(in the rows, 128 means zero)
Rotation paths and how fast each direction turns (deg/step):
Each turn is a multiple of 5 degrees from 10 to 175, or 0.
Each row of a path follows its step; steps can be skipped.
path 1
step 3: [134 127 130 118 126 116 130 122 125 127 129 130 128 134 128 129 125 119
 122 128 123 130 130 137 129 129 132 138 130 127 118 143 130 125 120 130
 129 127 128]
step 4: [125 123 128 125 132 129 125 124 132 133 133 137 122 128 126 131 128 121
 117 122 122 129 125 129 128 119 121 119 130 143 119 133 133 131 129 124
 127 129 133]
step 5: [133 133 132 136 120 137 136 120 125 126 139 134 124 128 124 127 120 124
 126 122 136 137 129 134 127 125 130 127 124 132 129 134 124 130 127 131
 117 126 132]
step 6: [131 129 135 129 130 125 128 133 117 123 133 136 124 133 128 128 134 120
 129 126 128 123 123 131 120 134 111 131 120 129 127 134 127 123 130 129
 124 123 132]
step 8: [123 125 127 131 127 127 126 121 121 129 140 121 126 127 131 137 127 125
 119 129 128 124 134 127 122 132 127 116 123 133 129 127 133 125 137 127
 120 122 117]
step 9: [132 125 136 132 127 125 133 131 128 125 129 134 134 125 133 117 115 130
 126 129 130 119 131 137 128 133 132 126 119 132 130 131 133 127 138 138
 127 123 124]
step 10: [134 131 130 128 131 120 127 125 124 131 128 123 122 125 125 124 124 128
 122 125 130 124 134 124 133 130 119 130 120 132 128 138 131 115 129 126
 143 129 121]
step 11: [121 119 129 127 130 125 125 119 128 137 129 131 122 129 134 123 118 129
 126 124 130 127 133 119 119 123 137 132 124 132 122 135 133 129 120 131
 131 121 125]
step 12: [132 126 133 125 119 132 121 121 123 133 127 133 131 122 130 126 119 125
 123 135 132 124 130 121 129 120 119 125 133 130 133 140 133 130 132 128
 119 131 126]
step 13: [133 134 122 136 118 128 126 129 132 132 130 130 127 129 124 119 119 120
 125 125 119 125 120 131 125 135 124 128 125 123 130 142 132 127 120 132
 128 124 133]
step 15: [125 125 134 128 126 132 127 121 131 124 133 127 125 126 133 130 122 119
 124 117 127 135 131 134 129 129 122 134 136 123 122 130 138 136 128 128
 121 118 120]
Directions:
[128 129 127 130 126 126 132 128 125 127 124 129 128 127 127 126 131 130
 132 126 127 129 128 130 126 129 126 129 127 128 128 131 128 126 128 129
 131 127 128]
95
[127 125 130 128 124 128 129 128 126 125 128 127 127 128 128 129 126 129
 129 129 129 128 125 128 128 128 128 132 129 130 131 127 129 130 129 129
 125 128 125]
110
[130 123 129 130 129 126 127 126 128 130 128 126 131 128 128 127 126 129
 128 130 126 129 129 126 128 127 127 127 126 127 130 128 126 128 127 132
 131 130 126]
35
path 2
step 1: [132 130 128 135 124 120 119 124 123 124 136 129 129 124 135 123 131 138
 129 129 119 138 132 136 130 123 138 123 125 123 127 125 137 131 127 127
 130 125 134]
step 4: [139 136 125 125 137 119 127 123 121 128 125 128 124 126 135 122 134 127
 128 122 125 130 135 131 132 124 125 132 120 124 131 128 125 117 133 136
 129 127 121]
step 5: [135 127 128 139 115 118 126 127 133 128 128 132 127 131 132 130 123 128
 127 120 129 128 119 125 112 131 127 126 129 124 126 133 129 120 125 132
 134 126 125]
step 6: [134 127 122 136 118 140 123 133 118 133 130 125 134 131 127 131 131 129
 125 127 126 137 136 123 129 130 131 131 132 134 129 120 137 125 136 128
 129 124 123]
step 7: [121 140 131 128 133 123 131 123 128 132 131 134 134 128 126 129 135 127
 133 120 116 140 130 128 127 118 127 130 131 129 132 128 135 125 119 126
 135 129 129]
step 8: [131 135 125 135 125 127 129 125 130 125 115 122 139 136 122 125 121 130
 135 127 123 122 130 132 124 129 131 129 121 118 128 133 132 130 130 132
 129 120 133]
step 10: [133 127 127 127 131 122 127 117 127 127 132 133 129 132 128 133 130 128
 122 124 130 125 139 115 118 124 125 136 127 130 139 129 132 119 127 134
 125 132 136]
step 11: [142 127 126 134 128 121 128 129 140 137 120 128 132 130 129 132 126 120
 135 131 123 131 123 125 133 132 125 131 131 132 128 130 135 118 133 126
 127 120 126]
step 13: [125 129 132 138 123 123 126 120 132 125 133 129 125 126 133 125 127 130
 133 124 128 135 135 130 113 127 134 122 123 124 131 121 143 129 126 125
 132 126 131]
step 14: [132 123 119 137 129 129 126 132 123 132 129 126 138 129 117 119 129 130
 123 137 116 128 134 123 131 127 129 125 132 129 124 133 136 125 125 129
 134 124 135]
step 15: [129 139 134 127 124 124 139 133 134 129 130 133 136 132 126 131 134 131
 125 123 123 126 136 125 136 127 117 132 127 120 130 119 130 129 120 128
 122 128 132]
Directions:
[130 128 129 128 129 129 128 124 126 130 128 127 127 131 126 128 126 128
 125 125 128 128 127 129 130 130 129 123 129 126 130 127 128 126 128 124
 127 130 128]
0
[129 127 128 124 128 127 130 125 129 126 128 130 128 128 127 129 127 131
 128 129 128 126 129 129 131 130 127 129 128 127 129 128 126 128 129 132
 128 127 134]
55
[129 126 129 127 124 131 129 128 127 129 125 129 129 130 129 128 129 127
 126 127 130 129 128 127 130 129 126 129 126 129 123 125 128 131 126 129
 128 128 128]
120
